Some points, one per row:
ndarray[-50 101 -93 -70 -44 16 -28 -6 -51 94 -100 91 47 44 6 21 91 30 37 -22 5 -21 43 22]
ndarray[52 -19 -7 16 8 1 -11 -15 45 -74 -14 -7 -49 3 10 -72 -46 -16 23 -13 5 41 -51 14]
ndarray[14 1 -22 -7 9 7 6 -26 24 -9 -22 2 10 -8 -9 -5 -14 -40 5 -27 -1 22 -1 9]
ndarray[0 18 -11 7 21 -27 34 36 -23 18 -14 -11 37 -23 -13 12 0 -14 -9 -11 -9 6 31 3]
ndarray[38 -4 -31 16 -13 -1 24 -4 23 15 -12 -13 -40 3 2 -40 -55 -40 9 -33 -18 35 -16 -9]
ndarray[-34 10 -1 8 38 -4 -3 -13 -8 8 8 -18 32 -14 -20 25 11 -23 -4 -10 9 -7 28 9]
ndarray[27 8 10 -15 -48 -31 41 35 -39 -7 -12 26 -18 28 7 21 5 31 3 18 -21 -19 -14 -23]
ndarray[31 19 -34 13 23 15 -22 -39 41 -32 -64 13 11 24 23 -56 -23 -15 44 -17 32 52 -14 -9]
ndarray[51 -80 17 18 74 -7 -54 47 1 -54 29 -8 -23 -17 2 -21 -14 17 46 34 7 -1 -37 22]
ndarray[42 -8 -30 5 16 0 3 -27 28 -20 -55 -25 6 -19 7 -20 -29 -89 -4 -42 11 53 -2 -24]
ndarray[33 -27 -30 15 -8 -25 12 37 -5 -5 -18 -29 1 -80 22 2 -2 -43 -26 -2 -1 54 12 -38]
ndarray[40 -106 61 81 90 -80 35 127 27 -31 -1 -99 127 -127 13 44 -66 -27 -59 17 26 61 78 -70]
ndarray[-2 20 29 33 -32 -3 -19 -55 -5 29 23 -36 -36 -16 48 -54 -20 -5 -14 -43 4 2 19 -25]
ndarray[65 -118 6 75 50 -11 12 71 3 -47 53 -61 -52 -108 10 -1 -57 -46 -2 -5 -36 55 -31 -47]
ndarray[65 -59 62 82 25 -27 -5 -62 19 -80 50 -36 -76 -23 41 -51 -34 -8 53 -53 -16 44 -50 -36]
ndarray[1 34 -54 10 25 11 -25 -32 -69 38 -25 -27 -26 -24 3 15 19 -33 58 -70 0 -19 31 -11]
ndarray[-40 11 10 -45 -7 4 57 -11 -32 -2 22 82 5 24 -28 59 69 54 -29 23 -57 -28 -9 -5]
ndarray[25 -57 -39 24 5 -63 48 108 -48 4 2 -11 6 -59 15 21 -7 19 -11 20 -24 13 15 -14]
ndarray[26 -23 35 7 6 5 -62 -20 -23 -56 31 -34 -62 -48 30 -2 44 33 31 10 26 -25 1 15]
ndarray[-40 24 -62 -34 12 92 -127 -67 -57 33 -4 -3 -38 -54 51 14 72 29 48 -14 99 -76 45 -11]
ndarray[-10 23 -106 9 -70 6 52 12 -15 108 0 -9 -42 -79 48 -7 -35 -48 -37 -66 -35 56 24 -78]
ndarray[12 14 34 7 -32 -7 18 -8 -6 -10 1 -31 -22 13 17 4 -12 -13 -15 -2 -3 -7 -2 -33]
ndarray[-7 33 5 4 -19 -5 33 -48 8 -5 -12 16 5 23 -6 -26 4 17 5 -21 -18 5 -5 5]
ndarray[12 -28 -5 11 12 -13 17 17 7 -13 2 -17 -14 2 -16 11 -24 0 14 0 -3 1 -14 -15]
ndarray[-18 38 -28 22 -36 24 -18 -29 25 13 3 -20 -12 -34 27 -61 -39 -2 21 -71 17 13 18 -43]
ndarray[14 -9 33 1 -16 -21 37 17 -16 -7 28 -32 -9 9 -22 30 -16 0 -32 -3 -18 -27 9 -25]
ndarray[-16 6 10 -24 34 13 -37 67 -3 11 -6 5 81 3 -16 15 28 46 10 49 57 -30 45 22]
ndarray[37 -37 30 8 23 0 -60 -30 -23 -60 25 -33 -67 -32 36 -24 40 19 23 8 23 -23 -3 20]
ndarray[-16 15 6 -10 17 30 -52 15 -12 18 1 35 25 13 3 -22 25 50 40 15 14 -33 13 26]
ndarray[-28 -18 2 -13 7 2 -7 29 -7 -15 8 1 11 -22 -11 34 13 9 -46 34 11 -17 10 29]
ndarray[-9 21 -24 5 -1 -25 24 38 -42 18 -19 1 35 -10 4 5 19 2 -5 10 -5 0 37 19]
ndarray[11 2 5 13 -4 6 -27 -6 23 -23 2 -28 -9 -6 16 -43 -30 -8 5 -11 18 14 -9 5]
ndarray[32 -35 35 -2 11 20 -8 -27 -42 -41 35 0 -86 -19 12 2 8 27 7 -33 -35 -45 -14 -9]
ndarray[17 -15 13 14 -27 -18 48 -2 -12 -9 17 -31 -46 -25 8 15 -13 -22 -23 -22 -24 -4 -9 -25]
ndarray[8 -28 6 7 -9 -6 0 14 17 1 -4 10 -11 19 10 -15 -26 -22 -41 39 -10 42 -36 19]
ndarray[-4 41 0 40 -57 -17 49 -36 34 9 1 -21 -5 10 19 -51 -44 -8 13 -55 -5 43 -5 -51]
ndarray[-4 -5 5 -2 -16 1 16 51 -13 27 16 -12 8 3 -11 11 -33 3 9 10 -3 -10 9 -18]
ndarray[8 -7 49 6 -11 -15 4 -48 9 -64 28 -46 -30 14 15 -3 -19 -32 -52 13 10 -13 -18 14]
ndarray[-37 35 8 -11 -58 20 -8 -42 17 74 -20 1 -4 18 17 -15 -25 -39 -44 -31 1 18 10 -5]
ndarray[2 5 -11 -8 -4 -10 3 11 1 3 -17 3 3 14 -1 -8 -10 2 5 2 4 5 2 12]
ndarray[-70 38 -22 -38 10 41 -65 10 17 43 -33 118 119 22 -22 31 90 66 53 55 52 -3 19 9]
ndarray[35 -11 -7 0 24 0 -36 -11 24 -48 -21 10 -21 12 4 -44 3 9 50 -4 12 16 -41 29]
ndarray[-2 -3 18 -3 3 -5 31 -19 -20 15 11 0 -25 -15 -13 27 11 -15 -14 -28 -32 -18 9 -14]
ndarray[-61 28 44 31 -45 -81 51 29 38 22 9 -94 71 7 -21 50 -33 -96 -126 63 29 31 30 -2]
ndarray[45 -14 29 27 -13 -51 38 31 17 -41 14 -8 5 -5 2 -11 -4 33 21 9 -1 26 -21 -15]
ndarray[-46 59 0 -25 -99 20 3 -68 44 94 -21 5 -5 42 13 -30 -42 -75 -75 -34 -18 36 21 -5]
10 more points follow, each with its number after it:
ndarray[-19 18 6 -18 -22 12 -8 9 18 30 -9 23 26 20 -1 -14 3 10 -27 16 -1 1 7 24] 0
ndarray[3 -75 69 8 20 -35 20 16 -62 -49 66 -54 -41 -75 -20 105 42 -4 -53 22 -21 -48 24 -43] 1
ndarray[-30 23 21 -16 16 20 -24 -11 21 0 0 17 46 33 -18 -2 15 25 -5 28 27 -20 2 31] 2
ndarray[70 -109 1 69 31 -40 17 58 -2 -35 58 -61 -60 -103 21 -11 -49 -44 -7 -12 -28 68 -25 -54] 3
ndarray[-10 4 10 -8 -6 1 0 -28 -9 -19 16 13 -4 40 -5 29 23 42 28 24 6 -22 -18 -3] 4
ndarray[-26 -4 19 -10 -7 -19 39 27 28 8 10 23 28 21 -29 31 0 7 -54 48 -18 13 -26 17] 5
ndarray[45 -20 10 19 -45 -29 56 -6 -23 -20 27 -35 -67 -27 23 -3 -31 -59 -28 -32 -46 21 -20 -57] 6
ndarray[18 -27 -1 -5 2 8 -7 3 19 -6 7 29 -21 15 6 -14 -20 -30 -42 46 -19 31 -39 29] 7
ndarray[-10 -13 -2 28 -15 10 1 -53 36 -17 16 -31 -49 -48 14 -18 -33 -49 -32 -59 -16 34 -26 -19] 8
ndarray[-17 -25 47 -20 61 19 -44 -9 29 -48 10 24 45 49 -26 15 10 29 17 52 22 -28 -28 55] 9
Which of these numbered points is nearest to each point below by angle, seen from the average point of the first points? Its number follows each.
ndarray[24 -42 -4 27 18 -14 4 23 3 -18 22 -26 -25 -44 10 -4 -20 -20 1 -2 -10 25 -11 -23] > 3
ndarray[-56 22 32 -30 35 38 -40 -1 33 4 0 28 79 63 -37 14 32 44 -14 49 39 -46 13 61] > 2
ndarray[32 -20 40 -6 -9 -8 -15 38 32 -16 -6 -17 12 32 -8 -32 -34 -21 -26 32 9 24 -30 19] > 7
ndarray[-25 35 -4 -20 -29 14 -11 6 24 47 -21 37 32 33 -4 -25 7 8 -11 10 -2 4 19 33] > 0
ndarray[-21 -24 55 -24 82 37 -64 -20 49 -73 19 39 59 84 -32 8 10 30 28 67 31 -40 -42 66] > 9
ndarray[42 -14 -27 6 0 -12 19 16 -2 -12 -18 -2 -7 -35 25 -9 -7 -10 12 -10 -1 36 -4 -25] > 3
ndarray[-10 -15 1 -10 47 12 -20 -3 -3 -19 -5 29 3 27 -29 18 34 36 31 25 7 -26 -21 47] > 9
ndarray[40 -31 23 25 -49 -26 76 -8 -26 -29 56 -57 -90 -38 8 22 -30 -44 -37 -33 -40 13 -12 -72] > 6
ndarray[17 -6 -2 -4 11 0 -13 -4 11 -22 -9 6 -8 7 3 -19 0 8 25 1 8 6 -17 16] > 9
ndarray[-18 8 25 1 -12 21 -1 -43 42 10 9 7 -11 29 -1 -9 -11 -36 -28 14 -12 24 -35 12] > 7
ndarray[-1 24 -18 5 -87 -40 107 -8 -26 15 5 -20 -54 -16 8 33 -6 -7 -41 -22 -47 -3 -3 -79] > 6
ndarray[32 -57 14 17 62 0 -36 29 0 -25 21 6 -16 -17 5 -22 -9 23 43 22 2 2 -18 17] > 9
ndarray[10 -67 86 17 14 -23 17 16 -45 -51 78 -52 -28 -66 -9 102 27 -10 -63 31 -15 -39 16 -41] > 1
ndarray[-22 3 18 -3 -10 10 -9 -32 25 10 4 13 -3 31 -1 -3 -14 -23 -18 7 -7 23 -28 13] > 7
ndarray[-6 21 -15 38 -43 6 -18 -10 17 3 2 -34 -20 -21 24 -67 -45 -20 -8 -56 18 23 22 -32] > 8
ndarray[23 -20 20 15 -51 -27 65 -6 -28 -11 37 -45 -72 -33 12 40 -36 -43 -32 -36 -46 8 -13 -56] > 6
ndarray[-52 72 -28 -55 -57 21 14 26 40 90 -31 84 65 64 -23 -26 21 10 -41 34 -27 0 22 63] > 0
ndarray[-50 -17 56 -3 -53 -17 17 0 42 -8 17 -39 55 24 -12 27 -61 -54 -125 58 19 5 -5 9] > 5
ndarray[-9 9 -6 -9 22 -23 34 11 -12 4 -17 12 22 15 -30 31 18 -11 -6 15 -16 0 10 30] > 5
ndarray[-67 39 34 -39 31 35 -38 11 36 7 -8 36 97 73 -24 -3 9 41 -7 56 48 -45 16 69] > 2
ndarray[37 -37 -48 20 -15 -40 31 39 2 -14 -25 -31 12 -99 31 10 -1 -58 -44 -14 -5 60 25 -42] > 3
ndarray[21 4 -22 -5 11 5 6 -25 26 0 -35 -25 1 -15 -20 -10 -30 -64 -4 -42 -2 26 13 -9] > 8
ndarray[-36 70 -7 -23 -79 15 -12 19 -2 66 -23 42 30 24 15 -31 21 33 -11 -4 12 -17 35 -4] > 0
ndarray[24 -19 19 37 57 22 -100 -46 42 -58 -12 -33 13 -3 32 -65 -34 -6 74 -10 67 34 -14 3] > 9
ndarray[-41 23 19 -43 24 26 -35 -13 5 5 -4 45 64 60 -26 10 37 40 -8 51 40 -40 -3 60] > 2
ndarray[16 0 -26 23 -34 -16 71 -29 -12 5 8 2 -51 -30 -2 7 -23 -7 6 -64 -55 24 -8 -59] > 6
ndarray[-27 22 4 -30 -5 25 -24 -28 8 -3 -5 25 5 31 -12 11 19 19 -9 16 14 -30 -14 29] > 2
ndarray[20 -4 27 2 -17 -6 30 0 -3 -12 15 3 -15 1 12 -3 -4 0 -21 -11 -20 4 -7 -12] > 6
ndarray[16 -38 22 19 30 -17 17 -37 9 -84 26 3 -32 1 6 -4 18 5 -12 13 -29 40 -48 14] > 7
ndarray[16 -9 3 17 22 9 -42 -19 15 -26 -5 -14 1 -6 17 -28 -15 -5 35 -6 25 11 -5 2] > 9
ndarray[-29 10 47 4 -45 -8 11 6 31 4 19 -32 36 29 3 22 -41 -44 -85 39 7 12 -3 -5] > 5
ndarray[102 -29 -36 9 23 -9 -49 8 31 -33 -64 -33 5 -53 37 -40 -41 -57 43 -31 24 71 -7 -17] > 3
ndarray[-70 46 -23 -17 62 29 -74 -61 -31 21 -17 42 38 21 -11 -9 86 48 29 14 27 -34 21 84] > 2
ndarray[-76 53 66 36 85 43 -31 -91 56 17 15 3 95 39 -40 -44 6 27 20 -52 15 -27 42 51] > 2
ndarray[-21 14 -13 9 35 -2 1 -21 -11 8 -9 -43 19 -7 -17 7 -20 -68 -1 -27 11 10 22 6] > 8
ndarray[-6 23 -34 25 -48 2 -5 -31 57 -43 -24 21 7 54 41 -87 -37 30 28 8 19 64 -62 -6] > 7
ndarray[25 -24 13 18 26 1 -12 28 13 6 11 -17 -9 -20 -7 -5 -15 0 35 -8 3 4 7 -3] > 3
ndarray[56 -62 -20 -9 14 -13 -31 50 -5 -65 -36 12 -19 -46 43 7 25 22 2 54 26 11 -28 15] > 7
ndarray[6 -15 30 23 -2 -14 22 22 -22 17 44 -25 -6 -35 -3 28 1 9 -10 -19 -20 -18 24 -33] > 1
ndarray[-18 10 5 2 17 -18 19 22 -12 10 6 -12 26 -5 -17 22 13 -11 -19 6 0 -8 23 2] > 5
ndarray[21 -4 10 39 7 1 -61 -11 47 -39 -12 -63 -16 -18 28 -93 -65 -20 5 -27 46 45 -26 4] > 8
ndarray[-2 -20 7 -17 30 16 -20 -9 11 -16 5 24 -15 2 -27 23 27 22 17 16 -8 -25 -18 27] > 9
ndarray[-10 10 5 -25 0 10 6 -58 -10 -38 4 34 -41 31 -2 15 44 32 -4 13 -22 -10 -31 23] > 4
ndarray[48 -20 -35 33 -27 5 24 -17 45 12 3 -24 -55 -13 28 -79 -93 -71 5 -50 -30 62 -42 -25] > 8
